In the data rows, the value 128 means zero.
Some points, one per row:
[110 153 199 134 212 146 185  75  95 130 102 106 121 104 124 163 147 103
 115  70 108  49 204 116]
[135 163 144 137 188 124 152  88 121 103 120  97 119 130 139 173 137 106
 100 112 110  98 174 144]
[134 128  88 106  54 110  96 172 130 141 139 171 135 138  93  84 118 150
 143 202 131 177  78 139]
[114 175 129 147 167 133 167 115 177 117 117 116 119 110 136 154 137 100
 104  92 132 111 156 145]
[118  47  49 121   0  64  28 223 100 209 160 255 191 137 107   0  67 217
 202 255 116 255   0 144]
[149 146 162 108 125 106  88 114 114 128 118 101 149 152 180 152 124 117
 124 118 115 120 147 131]
[133  37  55 104   4  67  53 191  93 201 119 255 192 159 134   0  75 205
 182 255 156 233  23 123]
[135 159 109 139 171 146 151  97 147 130 108  86  98 131 106 175 136 130
 109  78 123  95 159 125]
[141 196 197 145 221 131 142  89 157  77 138  76 106 114 115 202 144  84
  90 113 146  66 149 130]
[119 129 141 124 124 100 113 108 101 171 102 143 103 153 136  99 107 146
 159 122 103 111 137 137]
[183 191 211 155 231 152 177  48 162 115  80   9  88 114 186 255 126  94
  88  20  99  14 216 133]
[130 106 109 112 110 112 150 116 143 115  84 107 112 146 131 145 124 144
 134 141 131 148 140 133]
[ 91 116 119 161 105 128 115 140 113 126 157 174 117 107 108  77 117 150
 164 153 125 146  67 138]
[ 43   0   0 102   0  24  19 255  81 233 186 255 225 192 134   0  92 238
 222 255 136 255   0 150]
[133 117 158 127  76 128  65 148 113 107 165 118 133 147 134  83 128 142
 142 146 151 155  96 107]
[175 200 189 145 254 199 213  57 163  59 119   0  75 104 187 255 166  51
  73   0 140  61 204 142]
[124 109 130 148 175 114 152  95 127 116 161  73  89 144 181 149 145 116
 100  62 159  78 140 153]
[129 215 225 140 255 154 171  39 143  61 104  22  93 116 121 255 149  78
  85  59 129  41 199 113]
[198 204 175  93 213 164 159 109 139 131 103  48 112  89 156 211 146  74
  82  37  99  38 225 138]
[145 134 162 120 151 147 139 126 124 124  98 109 112 130 100 154 124 129
 121 111 118 110 166  92]
[168 198 250 153 255 150 176  74 140 102 138  27  68  95 151 173 155  70
  76  40 143  14 190 135]
[ 64   6  10 102   0  37  54 214 122 203 147 255 188 190 106   0  82 227
 199 255 157 242   0 139]
[155  90  91  91 103 114 124 135  98 139 125 140 130 163 156 154 122 140
 125 131 128 140  81 129]
[113   8  42 128   0  48 104 210 121 192 116 255 136 171 112   0  71 206
 209 255 135 234  33 148]
[105   0  24 125  16  85 142 184 115 165 130 252 188 142 129  10 115 182
 169 255 161 239  59 132]
[122  82  69 105  65 101 137 188 127 185 108 203 152 150 157  61 125 143
 150 166 157 171  54 152]
[153 113 126 101 164 146 136  90 115 102 103  86 136 143 115 142 144 124
 108 129 161 139 162  95]
[137 155 159  91 150 147  98 119 132  90 150  85 128 123 126 194 131 122
 125  84 103  74 134 116]
[174 159 232 109 202 174 133  63 109  89 121  63 150 113 163 195 131 105
 130  44 123  56 199 110]
[157 207 155 152 200 164 115  73 143 104 127  26 113 103 143 214 142 101
  76  56 113  81 173 122]
[106 137  86 149 112 127 149 143  94 156 148 160 143 102 116 150 146 111
 109 149  81 170 110 157]
[134 101 101 154  34  77 105 158 125 180 116 191 115 159 104  42 109 164
 137 210 154 205  39 144]
[102  99  75  97  53 103  64 175 102 156 154 189 159 155 120  53 115 149
 153 194 156 196  50 122]
[135 137 137  98 128 129 118 145 101 142 124 145 154 110 138 110 127 118
 126 137 132 125 122 142]
[142 234 255 120 255 177 231  34 155  44 105   0  87 104 145 255 190  15
  62   0 144   0 255 128]
[118 137 101 103 181 143 131  97 143 108 123 107 140 146 137 163 165 117
 127  68 119 100 175 106]
[134 171 157 124 140 136 118 136 122 143 144 127 133 100 153 159 142 104
 107 100 107 105 101 146]
[ 65  43  14 109  41  77 111 198 131 155 150 219 144 154 123   3 139 171
 169 191 150 220  51 148]
[ 81   0  25 104   0  50  42 233  71 197 195 255 153 204 101   0 119 182
 185 255 146 246   0 124]
[ 94 125 128 120  83 120  79 129  93 132 136 145 145 129  97  88 113 153
 153 174 108 167 115 108]
[138 255 222 160 255 161 157  47 173  57 124  13  88  93 113 235 154  73
  77  49 113  42 244 128]
[110 123 110 136  90 146 113 151 115 151 110 167 112 115  67  85  97 164
 150 154 167 149  64  95]
[104  76  68 137  43  71  75 171 116 172 157 196 145 160 128  59 110 180
 141 215 129 194   7 137]
[126  97 119 151 152 142 199 111 133 123 119 119 157 114 148 151 151 107
 110 135 131 134 170 135]
[178 215 227 147 218 183 167  76 140  90 118  47  93  99 153 205 157  66
  94  29 116  53 217 140]
[ 62   0   7 103   0  14  66 219 110 202 120 255 179 215 119   0  88 220
 205 255 129 255   3 114]
[ 82 109  81 146  83  92 123 149 135 150 143 219 148 143 117  85 147 139
 139 186 101 157 113 151]
[122  83  38  92 111 112 108 147  88 174 112 198 160 152 118  85 106 168
 148 164 165 168  63 105]
[151 158 179 139 235 158 152  77 129 101 120  45 128 108 159 239 148  87
  91  54  95  43 213 129]
[ 82   0   0  88   0  44  77 243  91 226 122 255 186 192 113   0 109 212
 194 255 145 255   0 130]
[147 205 190 132 190 154 126  94 112 127 131  66 127  92 166 206 138  85
  99  52 106  80 148 151]
[ 89 126 121 137  81 116 127 162 176 145 121 179 135 124 119  89 115 142
 157 149 117 141 133 132]
[198 217 216 136 244 184 163  47 142 109  94   7 111  81 139 255 121  89
  54  31 104  25 217 111]
[103  64  47  97  62 122  92 170 110 171 120 200 181 134 116  48  92 185
 163 202 158 197  72 104]
[131 149 135 136 143 125 156  98 134 147 121  82 101 129 163 187 132 118
  93  82  75 100 133 155]
[133 171 205 107 189 152 194 100 119  93  89  88 118 104 119 202 150  76
  96  73 136  78 205 122]
[ 85  22  28 102  17 102 104 214 102 173 151 255 179 141  87   0 106 192
 188 243 173 228  42 109]
[125 121 111 144 119 126  93 141 106 126 154 115 108 135 109  75 130 137
 126 128 145 129 135 112]
[137 211 235 154 255 210 218  55 128  70 105   0  97  60 147 255 168  46
  74   0 125  29 246 147]
[169 255 255 129 255 227 238   0 157  56  48   0  73  69 132 255 170  32
  52   0  99   0 255 100]
[156 172 174 158 194 159 156  77 142 106 116  38 136 113 157 197 141  98
  82  76 124  73 206 107]
[133 215 236 157 221 202 216  57 137  98  73   0  67 102 135 255 155  64
  92   0  97  41 255 115]
[125 127  99 130 122 134 121 136 127 141 150 116 128 110 163 140 118 135
 129  86 114 119 126 152]
[131  98 108 105  80 100 103 179 109 164 136 193 132 124 124  65 106 142
 167 189 133 151  41 145]
[128 174 206 135 203 151 131  75 104  83 135  51 138 116 128 197 146  90
  84 108 138  87 176 133]
[171 215 192 161 255 167 172  39 153 100 117   0  94  93 181 255 139  80
  77  15  89  34 219 153]
[137 216 241 149 255 207 182  61 158  63 131   0  65  67  98 255 156  65
  84   0  78   0 253 107]
[202 255 255 177 255 195 238   0 186  75  60   0  49  87 201 255 158  45
  39   0  84   0 255 134]
[ 96  65  58  82  15  94  83 180 104 150 110 201 141 170  77  29 138 169
 162 210 135 227  82 108]
[165 158 184 146 192 138 163  77 144 136  92  51 105 119 173 212 121 116
 115  49 100  51 186 143]
[ 92  77  49 118   7 103  47 193  73 178 170 243 173 154  86  29 117 171
 134 252 127 240  44 106]
[109  65  52  69  33  79  97 205 129 153 130 255 170 169 101  31 128 162
 167 227 152 206  50 115]
[116 192 159 155 192 118 163 101 216  84 128  89 107 140 113 191 151  94
 110  78 109  57 207 123]
[133  79 114 124  98 102 106 159 129 143 158 155 149 116 136  83  94 162
 147 177 157 122  72 132]
[111  81  59  80  78 144 132 182  94 157 122 166 142 128 141  84 142 122
 149 111 150 170 106 135]
[155 114 131 136 153 149 147 112 132 124 137  70 145 102 146 139 116 125
 124 106 144 114 154 129]
[114 121 122  89 140 132 130 130 118 144  98 165 143 132 107  99 115 150
 153 130 137 108 140 107]
[ 93  39 101 115   0 102  72 201  70 145 153 247 182 142 117   0 115 171
 182 231 154 226  28 134]
[ 96  20  81  78   0  85  93 203  80 144 123 255 185 176  91   0 110 182
 164 255 172 250  60 105]
[121 165 138 135 182 154 125  85 126  99 114  94  93 155 100 161 159 114
 104  65 137 100 180  83]
[ 92  62  69  90  48  90 108 183  90 118 170 204 146 141 126  53 127 132
 158 210 138 213  50 137]
[ 92  40  67 113   0 112 111 206 111 187 105 202 144 150  96  15 100 191
 183 208 135 231  70 113]
24 more points follow, each with its number after it:
[135 208 187 141 209 174 177  61 134  95  86   3  64 107 112 232 161  80
  99  12 102  63 232 111] 0
[ 95  33   0  83   0  35  17 239 121 171 201 255 163 188  93   0 102 206
 190 255 164 237   0 133] 1
[ 88 162 103 162 146  96 116 129 164 106 147 142 113 137  98 116 139 123
 122 148 154 141  95 131] 2
[107   0   9  81   0  50  59 245 109 211 139 255 162 187 114   0  77 215
 208 255 144 255   0 140] 3
[199 203 199 130 235 150 180  86 153  96 109  58 109 118 172 219 158  56
  86  52 167  75 163 151] 4
[130 139 222 154 200 182 178  83 106 110  97  70 104  88  89 188 136  95
 112  82 107  70 205 111] 5
[116 142  96 150 150 151 103 108 123 120 137 130 143 133  84 123 148 143
 111 113 143 160 139  76] 6
[138 123 136 104 136 126 118 141 106 147 104 132 104 158 121  84 130 115
 122 116 174 115 109 105] 7
[152 211 201 116 255 165 190  65 190  57 105  45 104 131 129 239 158  67
  86  15 128  30 250  80] 8
[ 95  83  79  92  59 127  96 176 136 128 129 191 162 138 112  65 110 162
 159 162 169 176  78 109] 9
[174 234 178 147 255 189 194  58 173  80  91   7 124  78 166 255 146  66
  77   0 145  28 247 123] 10
[ 51   0   0  97   0  32   8 255  90 227 182 255 229 195  76   0  53 255
 229 255 175 255   0 105] 11
[124 137 146 109 180 141 147 113 144 122 113 112  99 145  93 156 138 123
 123  83 143  83 136 107] 12
[108 123 134 132  91 116  99 112 146  99 126 133 151 161 105  92 114 154
 152 178 135 169 147 110] 13
[108  76  88 127  92  79 126 149 112 167 124 180 130 154 139  76 109 167
 153 182 146 147  48 144] 14
[100  52  57  75  40  77  95 194 124 167 119 254 174 169 104  14 104 185
 180 213 145 179  83 121] 15
[125 100  89 117  97 160 125 183 149 138 158 169 159  91 111  79 118 151
 153 136 128 139 138 111] 16
[187 205 205 186 214 155 174  57 184  94 107  11  68 116 160 249 151  96
  94  20  98  61 202 115] 17
[131  58  80 111  58  92  91 166 123 175 124 210 137 165 105  60 110 167
 157 193 106 159  97 108] 18
[107  44  59  95  40 117 103 177 125 143 135 222 167 164 117  32 112 176
 172 177 135 198  91 100] 19
[117  38   3  97  14  67  63 224 115 187 146 255 163 166  98   0  94 201
 173 255 158 216  16 121] 20
[130 121 151 141 112 137 101 104  93 140 131 119 149 132 175 136 120 139
 130 108 115 143 117 132] 21
[127 143 158 126 154 133 159  96 113 134 115  82 117 120 151 168 137 101
 120  92  82  95 192 146] 22
[179 193 211 162 220 161 154  71 123 120  98  47  97 106 143 219 131 111
  95  48 111  60 178 129] 23
Which three of these numbered points are nearest to each point below, ignoring the direction in which the first points spread most? Their numbers follow each, nearest first.
[148  76  93  83  29  89 102 184 137 155 101 209 143 167 153  95 112 157
 177 169 121 188  53 143] > 3 17 18
[179 186 233 162 232 182 174  46 133  93  97  21  83  94 145 240 130  93
  97  21 108  49 191 128] > 23 21 3
[144 152 148 143 206 177 173 104 186  78 146  93 140  93 126 168 150 102
 106  89 135  81 209 122] > 16 19 9
[ 94 111  91 106 103 136 120 160 126 130 125 164 153 136 115 106 122 147
 150 151 162 152  93 104] > 9 12 10
[119  64  27 153  41  87  78 161 123 185 149 175 150 178 140  28 100 188
 147 200 132 203  48 124] > 17 20 23
[168 221 190 148 229 182 168  68 130 111  95   0  49  98 123 251 151  69
  67   3  86  40 215 128] > 0 3 23
[126 255 207 193 255 180 179  28 147  81 104  11  88  88 134 255 182  43
  54  28 135  37 226 131] > 2 6 20
[ 89  85  54 126  65 125  87 158 102 134 145 197 161 151  82  61 138 174
 137 191 177 214  86  79] > 6 9 19
[147 203 211 142 247 165 185  55 118  94 105  22  92 100 165 239 153  55
  89  22  79  39 255 148] > 22 3 18
[ 90 102 119 152  87 133 127 152 114 152 121 185 129 129  70  97 134 145
 124 169 107 153  99 127] > 5 18 0
[153 153 101 151 153 133 102  97 109 165 120 121 139 116 139 155 121 159
 122 114 123 124 100 132] > 23 21 20
[ 96  45   5 149   0  63  43 208 117 190 183 255 164 148 124   0  88 212
 192 245 123 234   0 147] > 17 20 23
[ 87 143  63 157 117 103  92 135 135 149 140 179 158 122 118 105 120 159
 138 192 137 167  75 150] > 2 20 10
[ 99  65  50 113   2  88 100 211 115 216  89 255 185 144 104   0  79 190
 175 251 156 218  61 122] > 15 10 20
[137 234 210 134 239 154 131  61 143  63 137   9  75 127 141 228 167  59
  85  35 114  36 239 136] > 1 13 20
[149 125 219 119 143 173 130 115  85 135 113  93 120  98 126 128 109 126
 141  84 120  84 171 121] > 5 23 21
[ 50   0   0  96   0   0  12 255  91 209 174 255 223 207  96   0  70 255
 241 255 159 255   0 126] > 11 1 3
[152 168 192 122 219 185 185  71 167  80  99  30 103 113 136 221 166  88
  97  16 108  55 255  97] > 19 8 9
[140 211 206 129 240 162 155  43 156  52 149   5  84 116 163 255 156  72
  68   0  86  23 186 126] > 1 21 3
[116 133 166 160 173 165 178  77 129 105 105  83 116 102 128 164 128 121
 116  89 133 108 173 119] > 5 19 9
[119 144 143 141 137 114  95 103 148  97 115 131 151 141 115 113 108 144
 133 160 138 152 156 108] > 13 9 8
[106 149 151 126 100 131 137 152 159 125 109 146 128 116 104 107 121 127
 146 139 115 132 164 134] > 15 9 19
[ 84  73  79 115  49  58  91 167  91 158 148 219 169 157 121  32 115 159
 157 231 110 205  74 153] > 22 14 18
[ 91  82  72 157  86 137 105 139 102 141 168 167 152 112  89  60 108 178
 143 187 156 196  76 110] > 6 9 5
[174 174 174 133 167 117 131 119 125 123 119 115 117 136 170 149 148  81
  91 110 158 117 103 139] > 4 14 7
[ 73   0   0  81   0  51  44 255 110 209 146 255 168 196  72   0  82 229
 223 255 165 249   0 108] > 12 3 20
[104 112 134 136  91 158 133 151 108 154 108 150 105 111  59  95  99 157
 142 141 167 147  76 102] > 5 12 9
[114  57  72 135  26 110  64 159  69 179 159 192 177 149 165  49 102 179
 170 194 128 208  37 135] > 21 23 22
[167 151 164 136 171 141 141  89 116 136  87 102 139 120 150 157 112 118
 114 107 120 102 164 129] > 23 3 21
[166 190 217 117 219 166 173 101  91 105 119  58  85  81 133 194 146  69
  87  47 138  43 188 147] > 7 23 20
[ 96  65  72 121  12  80  62 171 139 137 135 227 182 166 102   2  96 197
 177 255 162 244  56 114] > 13 9 19
[161 106  46 115  35  92  48 191 131 160 144 200 168 128  81  11  90 181
 149 254 148 201  71 120] > 20 13 1
[148 158 126 107 172 146 119 133 128 117 144 136 147 100 120 155 129 106
 115 125 111 102 141 121] > 20 9 16
[128  57  74 108  57  88  92 161  96 169 124 206 143 165 109  59 112 176
 159 182 100 168 100 124] > 18 22 15
[164  89 162 130 122 112 128 139 151 102 145 108 144 135 193 114 124 114
 152 131 149 134 114 131] > 4 3 21
[116  96 116 141  49 150  81 141  78 150 170 168 148 110 121  67 105 172
 163 140  98 183  88 125] > 21 23 22
[121 172 142 114 151 115  93 104 123  90 163  91 116 152 142 135 153 108
 121 113 124 105 167 136] > 1 13 20
[128 178 160 144 173 137 124  81 147  84 101  84 136 124 118 170 135 123
 114 139 131 130 199 114] > 13 6 9
[150  89 120 135 128 113 114 139 113 160 139 172 113 142 118  90 103 157
 136 148 120 105 105 113] > 18 20 23
[ 75  46   0 108   0  40  78 224 166 150 172 255 180 170  99   0 113 185
 182 255 148 252   0 137] > 2 1 20
[112  97 100 143  61 146 151 164 154 118 144 117  89 130  97  89 140 128
 138 143 144 194 131 115] > 0 19 9
[156 127 129  89 153 134 150 103 126 112 119  88 111 152 166 204 133 106
  98  67 117  94 134 126] > 3 20 14
[164 221 239 143 255 159 199  36 166  66 101   0  34 134 151 255 173  37
  77   0  80   0 255 128] > 18 22 3
[183 212 159 140 199 150 114  85 146  99 118  55 116 100 100 173 128 108
  86 113 137  78 197 114] > 20 13 1
[129 171 215 152 255 165 192  62 104  85 130  35  98  89 127 246 164  63
  84  52 106  49 195 136] > 5 14 22
[147 118  99 100  84  96 134 152 127 161 108 132  88 150 129  99 111 133
 152 136 113 138 104 156] > 3 22 14
[158 230 240 121 233 169 193  82 169  53 104  22  87 103 144 255 179  35
  79  32 125  39 223 156] > 4 9 3
[ 84  86 123 101  66  97 132 175  98 149 102 211 153 142 119  77 133 139
 149 193 147 167  96 133] > 15 22 5
[145 205 220 106 255 183 192  38 128  91  60  35 104 100 117 255 143  89
  95   0 132   0 255 105] > 15 12 9
[ 81   0   0  95   0   7   0 255 107 255 167 255 196 233 111   0  55 255
 255 255 176 255   0 130] > 11 3 23
[146 228 226 152 255 167 187  43 177  58 106   0  31 112 116 241 164  60
  80   0 126   8 255 114] > 12 0 20
[118 111 119  85  78 114 103 154 101 133 153 160 132 145 132 112 136 125
 150 151  96 161 119 138] > 22 18 3
[ 81  42  37  97   0  93  87 220 127 155 146 242 143 176 101   2 119 179
 179 203 119 224  85 119] > 19 15 18
[126 135 149 142 193 107 163  93 124 131 117  98 103 124 144 164 124 128
 118  99 134  82 122 147] > 14 23 3
[113 135 111 115 126 103  82 139 127 120 164 130 133 159 144  85 136 125
 144 145 131 144 122 136] > 1 20 3
[166 159 150 114 195 137 155  81 173  96  72 101 155 128 125 192 145 121
 110 100 129  92 208 116] > 15 8 10
[109  36   0 100  16  96  88 209 135 197 126 255 211 147 128   0  80 205
 178 247 173 233  44 127] > 10 20 9
[129 131 156 141 163 181 132 108 120 109 146  69 128 103 140 140 138 115
 111  70 170  99 144 109] > 9 19 7
[ 78  82  64 127  35 127 116 183  97 150 152 195 160 139  96  52 132 152
 151 202 170 213  53 119] > 9 6 0
[ 78   0   0 106   0  79  87 218 136 200 142 255 203 142 133   0  59 243
 226 241 162 237  29 129] > 10 3 9
[112 213 213 177 213 145 206  73 195  73 126  55  89 112 112 231 146  91
  96  59  98  45 214 124] > 2 13 8
[ 80  69  87 106  54  79 111 194 127 140 113 240 187 143 131  58 104 158
 172 234 152 200  62 135] > 15 9 10
[144 186 203 171 155 181 111  77  96 115 151  66 112  96 144 184 131 124
 116  39  85  82 181 137] > 21 23 22
[151 200 190 116 245 178 190  76 169  89  89  47  69 130 118 229 166  72
  89   0 111  39 231 107] > 12 8 19
[128 179 188 131 248 146 177  73 171  62 122  23  64 131 122 225 161  76
  98  54 149  67 187 118] > 12 2 1
[ 59   0   0 113   0  48  19 248  81 238 168 255 196 179 108   0  74 255
 236 255 140 255   0 132] > 11 23 3
[125 166 150 130 194 117 141  79 128 135 107  86  90 159 116 151 145 102
 112  71  96  65 192 134] > 18 22 12
[104  71  46 145  85 137 104 154 107 132 175 164 162 125 111  71 125 160
 141 189 139 191  78 116] > 6 20 9
[127 138 175 144 190 170 159  90 118  99  92  82  73 134  80 188 154 117
  94  77 143  96 168  90] > 12 0 5
[143 119  95  92  76 104 106 169 125 165 126 167 114 140 113  89 115 141
 125 152  96 132 107 134] > 18 20 3
[162 157 178 120 189 192 181 109 111 125  77  53 106 101 119 177 144  83
  91  63 175  99 184 109] > 7 9 10
[ 52   0   0  96   0  54  47 255  82 203 159 255 222 179  96   0  89 235
 220 255 141 255   0 131] > 11 3 22
[120 137  61 115 145 142 119 144 110 165 105 171 178 121 120 103 117 143
 125 140 141 142 142 107] > 10 20 15
[106  84  78 105  51  86  64 153 129 125 182 187 149 156 135 107 119 164
 148 163 106 158  45 130] > 1 21 20
[ 99  76  98  99  64  68  73 135 116 107 134 145 140 199 146  59 134 147
 162 188 158 212 114 121] > 13 19 8
[120 184 209 142 216 173 182  84 109 126 131  63 102  88 157 183 154  69
 107  33 107  40 215 159] > 22 14 21
[116 156 213 160 234 191 208  90 160  68 141  47 109  66 156 230 135  87
 111  25 102  28 227 118] > 16 19 9
[110 176 143 172 154 130 160 116 175 110 124 113 132 112 133 158 142 101
 110 111 129 110 162 149] > 2 10 20
[ 94  56  67  97  19  75  60 172 114 116 139 187 158 200 141  11 114 165
 171 220 171 251  67 116] > 13 9 19
[197 230 154 170 191 188 149  89 151 128 105  28  87  85 143 238 147  97
  82  36  87  83 191 131] > 17 23 20
[160 167 124 153 159 157 118 124 130 127 154  89 114  87 116 132 134 118
  99 125 143 119 132 135] > 20 23 1
[144 217 224 165 194 200 128  61  99 101 142  37 104  79 145 214 143 104
 106   0  75  67 206 127] > 21 23 22
[166 158 155 112 130 125 128 122 154 100 129  77 101 153 127 197 150  96
  98  96  95  88 167 118] > 18 1 3
[166 175 179 137 183 145 129  75 131 116 115  65 134 121 184 202 128 100
 117  68  81  90 179 146] > 21 22 23
[140  79 125 134  35  96  76 196 145 141 165 201 114 141 117  28 115 160
 175 203 151 185  33 122] > 17 20 23
[159 146 116  85 158 129 114 132 103 124 123 134 157 119 150 133 131 107
 104 131 162 124 120 134] > 4 20 10
[ 94  41  56 108  57 126 105 190 138 109 173 205 188 126 124  72 115 168
 156 214 167 209  68 114] > 9 19 16
[122  64   7 131   0  79  40 197  97 219 153 255 184 151 123   0  84 222
 177 238 142 247   0 127] > 23 20 21
[118  36  74 122  43  94  89 143  80 155 140 177 160 148 152  68  97 179
 165 219 141 210  50 143] > 21 23 14
[135 100 144  91  59 100  82 149 105 142 119 152 178 144 168 105 109 147
 154 162 116 164 110 138] > 21 22 23
[183 235 249 167 255 153 223  31 180  80  85   0  83 102 185 255 155  51
  62   8 115   9 218 146] > 14 4 17
[122 208 183 131 190 146 165  89 168  98  74  53  85 122 111 201 143  87
 102  76 127  76 215 121] > 0 15 13
[149 208 221 160 217 174 199  61 170  73 129  38  75  97 168 255 144  70
 120   0  71  37 192 162] > 17 3 22
[167 141 155 112  87 123 107 148 149 120 120 116 116 142 141 136 123 126
 136 125 128 146 110 126] > 17 3 23
[ 69  18  27 147   0  40 116 201 133 194 125 255 130 178  86   0  79 206
 184 255 161 245   0 145] > 14 17 2
[128 195 140 177 171 114 121  71 152 125 123  56  97 158 136 183 160 105
  88  84 127  94 160 127] > 17 2 1
[127  89 117 154  68 100 132 160 145 161 107 173 130 131 125  56  88 150
 164 180 106 155 115 138] > 18 22 23
[103 182 205 144 203 164 175  99 110 129 131  92 121  79 174 164 151  78
 120  53  96  51 198 167] > 22 21 14
[123 103  87 147 127 147 129 136 114 109 161 122 147 109 127 116 133 127
 122 145 130 178 107 112] > 6 10 9
[ 96 118 115 121 144  99 129 106 139 132 115 128 129 147 130 124 125 141
 132 130 141 112 119 144] > 14 12 20
[149 198 173 156 193 153 157  73 100 152 112  65 102  95 130 213 142  85
  63  71  47  59 218 143] > 22 18 23
[134 207 182 154 242 159 187  70 158  97 110  42  92 103 118 255 151  83
  84  36 104  48 192 112] > 12 20 3
[100 164 132 112 122 145 121 130 150 132  91 122  97 128 106 132 129 135
 141  77 121 107 174 118] > 0 9 15
[104 122 123 102  73 113  76 170 135 101 183 156 126 143 111  77 126 143
 166 158 138 146  92 123] > 1 9 13
[ 91  61  41  87   0  83  66 194  92 179 105 228 157 181  90  11 117 184
 170 205 136 227  76  91] > 0 19 18
[131 109  63 106  72  88  72 173 142 168 152 201 147 140 129  54  97 171
 140 182 144 155  34 135] > 20 1 14
[172 230 228 158 255 229 242   0 153  49  87   0  58  86 163 255 168  42
  53   0 101   0 255 114] > 19 18 20
[116  85 117 103  94 109 142 149 108 136 139 148 131 155 153 115 139 120
 140 140 116 139 113 150] > 22 3 14
[184 255 255 154 255 234 231   0 154  31  61   0  87  78 135 255 190   0
  19   0  82   0 255  96] > 19 9 18
[112 110 137 112  62 108  87 165  90 153 152 162 120 131  98  48 102 159
 156 174 113 131 115 123] > 18 22 5
[166 142 172 170 142 125 114 128 147 116 161 144 133 129 139 101 140 117
 125 144 147 133  99 126] > 4 23 20
[ 82  58  58 123  36  97  78 190 127 154 159 254 160 157  90  23 116 184
 172 212 133 206  72  91] > 19 8 9
[143 103 104 120 108  89 101 175 145 140 154 177 136 152 129  80 117 136
 125 174 159 127  65 104] > 20 1 14
[ 95 151 136 143 127 148 148 112 137 109 137 138 110 126  92 168 150 119
 112 107  94 138 142 117] > 0 6 19
[159 216 176 152 255 171 197  57 147 106  66  24  82 108 124 220 164  71
  67  22 169  67 209 110] > 7 10 12
[150 225 240 126 255 161 191  25 132  69  95   0  75 119 154 255 155  55
  79   0  75   0 247 138] > 22 18 3
[ 99 162 161 147 176 131 158 104 159  98 121 106 127 114 120 164 136 113
 126 111 123  83 179 129] > 15 9 13
[166 153 149 134 205 158 162  83 101 110 133  83 138  99 156 193 155  81
  80  97 145  85 166 149] > 4 20 10
[114 107 133 145 117 141 115 122  85 143 141 113 139 137 159 101 122 134
 142 112 174 134  85 117] > 21 23 14
[118 146 149 121 167 114 132 100 100 116 127 109 123 132 117 148 142 112
 104 140 113 124 159 145] > 22 20 23
[133 129 151  98 145 130 162 114 149  94  98 104 120 111 130 188 119 117
 141 104 119 107 158 145] > 3 9 15
[ 98 149 114 111 127  95  88 125 122 140 150 131 111 169 130 112 143 127
 135 111 132 117  81 149] > 1 14 12
[152 171 196 113 229 152 185  65 130 107  82  25  84 118 156 207 140  91
 103  20 126  34 220 129] > 3 14 22
[ 66  60  49 134   8  77  35 179  94 171 159 236 182 168  97   0  89 201
 176 255 147 227  33 113] > 13 6 21
[162 147 140 120 142 133 116 153 134 124 144 141 124 101 130 109 121 117
 142 128 164 114  80 147] > 4 20 23
[149 220 198 152 222 167 149  61  89 146 105  46 104  95 127 225 141  77
  59  51  48  34 236 137] > 22 18 23
[158 222 213 122 255 172 194  56 189  55  81  20  93 120 124 255 167  68
  76   1 130  12 255 105] > 8 15 12
[118 117 101 149 116 163 131 122 143 128 118 102  98 114 111 132 131 136
 125  62 123 139 177 113] > 0 19 9
[104 154 113 115 163 127 107 123 121 100 161 117 139 115 122 128 137 109
 124 122 144 116 126 135] > 1 20 9
[124 198 228 154 233 123 132  52 158  76 152  19  84 125 153 225 142  95
  86  43  94  14 188 125] > 1 14 23
[131 135 146 114 157 109 142  96 104 129 123 103 108 130 147 161 125 122
 136 100  94  81 151 152] > 22 14 3
[131 165  96 122  93  92 102 156 158 165 131 175 127 140 129  91 120 135
 142 153 118 128  92 153] > 20 3 1
[143 201 177 154 242 187 199  67 160  83  98  20  97  81 131 242 154  70
  88  13 134  70 229 137] > 10 9 0
[ 57  49  73 132  62  95 137 140  97 146 135 190 156 153 138  76 137 141
 157 188 141 198  87 156] > 22 14 19
[134 215 198 178 255 199 201  24 119  74 113   0  87  72 111 255 147  81
  68  10 131  36 220 107] > 6 0 5
[ 77  72  61 143  47  94  61 149 116 153 153 198 166 156 104  36 102 193
 150 215 133 196  83 104] > 13 6 18
[138 100 150 152  81 109 108 166 133 133 164 159 105 147 122  52 122 143
 158 159 160 154  66 121] > 7 23 17
[103  34  20 134  63 110  71 162 116 161 161 207 175 154 115  51 109 201
 159 204 140 198  65  96] > 6 20 19
[175 207 203 163 195 183 161  70 138  70 113   0  67 103 103 255 145  85
  71  57  81  83 224 109] > 0 17 23
[ 68 115  95 111  66  96  33 148 101 123 180 160 143 172 115  59 120 161
 166 170 105 164  96 130] > 1 13 21
[109 113  66 134 100  84 106 154 141 147 157 163 131 143 153  97 120 156
 157 150 140 140  45 149] > 14 20 1
[ 90  96 109 162 116 121 102 109 148 114 160 161 176 125 132 123 100 175
 152 171 102 129 143 111] > 13 19 18
